cols: E X J N
Z_839: .36 .82 .30 .80
Z_53:  .36  .82 -.06 -.68
Z_326:  .36  .82  .30 -.68
size: .36 .82
2
size: .36 .82 .30
3

cols: C B A Z P
Z_152:  .26  .59  .59 -.33 -.01
Z_473: -.18  .53 -.01  .19 -.03
Z_812:  .22 -.31  .18  .46 -.37
Z_278:  .09 -.43 -.11  .30 -.22
Z_543: -.15  .27  .22 -.77  .18
Z_677:  .09 -.43 -.04  .70 -.01
col:  .53 -.31 -.43
B
dup Z_152: 
.59
then: .18 .46
-.37

cols: M Q W L H
Z_447: .39 .18 .47 .71 .00
Z_842: .45 .21 .60 .70 .09
Z_511: .45 .21 .60 .58 .00
Z_146: .39 .09 .54 .09 .03
.45 .21 .60 .70 .09
Z_842
size: .45 .21 .60
3
col: .70 .58 .09
L
dup Z_146: 
.09
.45 .21 .60 .58 .00
Z_511
size: .45 .21 .60 .70 .09
5

cols: F Y G K S
Z_389: -.03 -.03 -.01 -.10  .02
Z_695: -.01  .04  .06 -.01 -.03
Z_387: -.05 -.06 -.13 -.05  .07
Z_538:  .38 -.19 -.32  .03  .01
Z_546: -.12  .04  .07  .01  .01
Z_791:  .11  .07  .15  .00 -.11
Z_377: -.44 -.01  .22  .02 -.07
Z_381: -.44 -.01 -.03 -.05  .18
Z_817:  .13  .04  .10 -.02 -.09
Z_378:  .20 -.02 -.09 -.04 -.02
Z_729: -.72  .16  .31 -.25  .13
dup Z_378: 
-.02
then:  .10 -.02
-.09
col: -.01 -.01
Y
col: -.13 -.32
G
col:  .02 -.03  .07  .01
S
col: -.10 -.01 -.05  .03
K
-.44 -.01 -.03 -.05  .18
Z_381

cols: V U T D R
Z_229:  .01 -.04 -.02  .01 -.05
Z_857:  .00 -.01  .00  .00  .00
Z_55: -.04 -.04 -.04  .03 -.38
Z_644:  .01 -.04 -.02 -.21 -.05
size:  .00 -.01  .00  .00
4
col: -.04 -.01 -.04
U
dup Z_55: 
-.04
size: -.04 -.04
2
then: -.04 -.02  .01
-.05
dup Z_229: 
.01
size: -.04 -.04 -.04  .03 -.38
5

cols: tur revoz Zira pon desas
Z_264: -.32  .29 -.62  .28 -.62
Z_31: -.36 -.38  .19 -.43  .85
Z_199:  .23 -.01 -.83 -.02  .32
Z_21: -.33 -.19  .86 -.23 -.08
Z_403:  .34 -.47 -.65 -.47 -.47
Z_796: -.81 -.81 -.81 -.81 -.81
Z_395:  .23 -.01 -.83 -.02 -.44
Z_901: -.46  .45 -.72  .47 -.64
Z_215: -.21  .83 -.42  .84 -.73
Z_621: -.49  .76 -.24  .78 -.85
Z_909: -.17 -.33 -.17 -.37  .85
Z_554:  .19 -.37 -.50 -.38  .06
dup Z_796: 
-.81
dup Z_264: 
-.62
dup Z_403: 
-.47
 .23 -.01 -.83 -.02 -.44
Z_395
-.46  .45 -.72  .47 -.64
Z_901

cols: bame Dutop Luda gofi gudo rino Tevev lufud nibuv dibiv
Z_335: -.41 -.16 -.16 -.13 -.72 -.28 -.07 -.16 -.16 -.55
Z_725:  .24  .08 -.37  .10  .81 -.03 -.13  .34 -.27 -.12
Z_624: -.07  .34  .63  .41  .00  .09 -.48 -.05  .12  .09
Z_311: -.41  .14  .28 -.13 -.06 -.28 -.07  .36 -.16 -.55
then: -.07 -.16
-.16
dup Z_335: 
-.16
then: -.72 -.28 -.07 -.16
-.16
then:  .08 -.37  .10  .81 -.03 -.13  .34 -.27
-.12

cols: zoten Las ladif dolit
Z_402:  .10 -.02 -.11  .17
Z_351:  .09 -.04  .27 -.07
Z_75: -.18 -.25 -.12  .02
Z_282: .06 .11 .35 .08
Z_969:  .59  .72 -.01  .42
Z_300: -.17  .27 -.04  .32
Z_487:  .63 -.02  .09 -.11
Z_44:  .24 -.08 -.18 -.07
Z_573: -.24  .10  .05  .09
Z_822:  .21  .43 -.01 -.04
Z_542:  .13  .35  .21 -.39
then: .11 .35
.08
col: -.24  .21
zoten
col:  .27 -.02
Las
col: -.02 -.04 -.25  .11  .72  .27 -.02 -.08  .10  .43
Las
then:  .27 -.04
.32

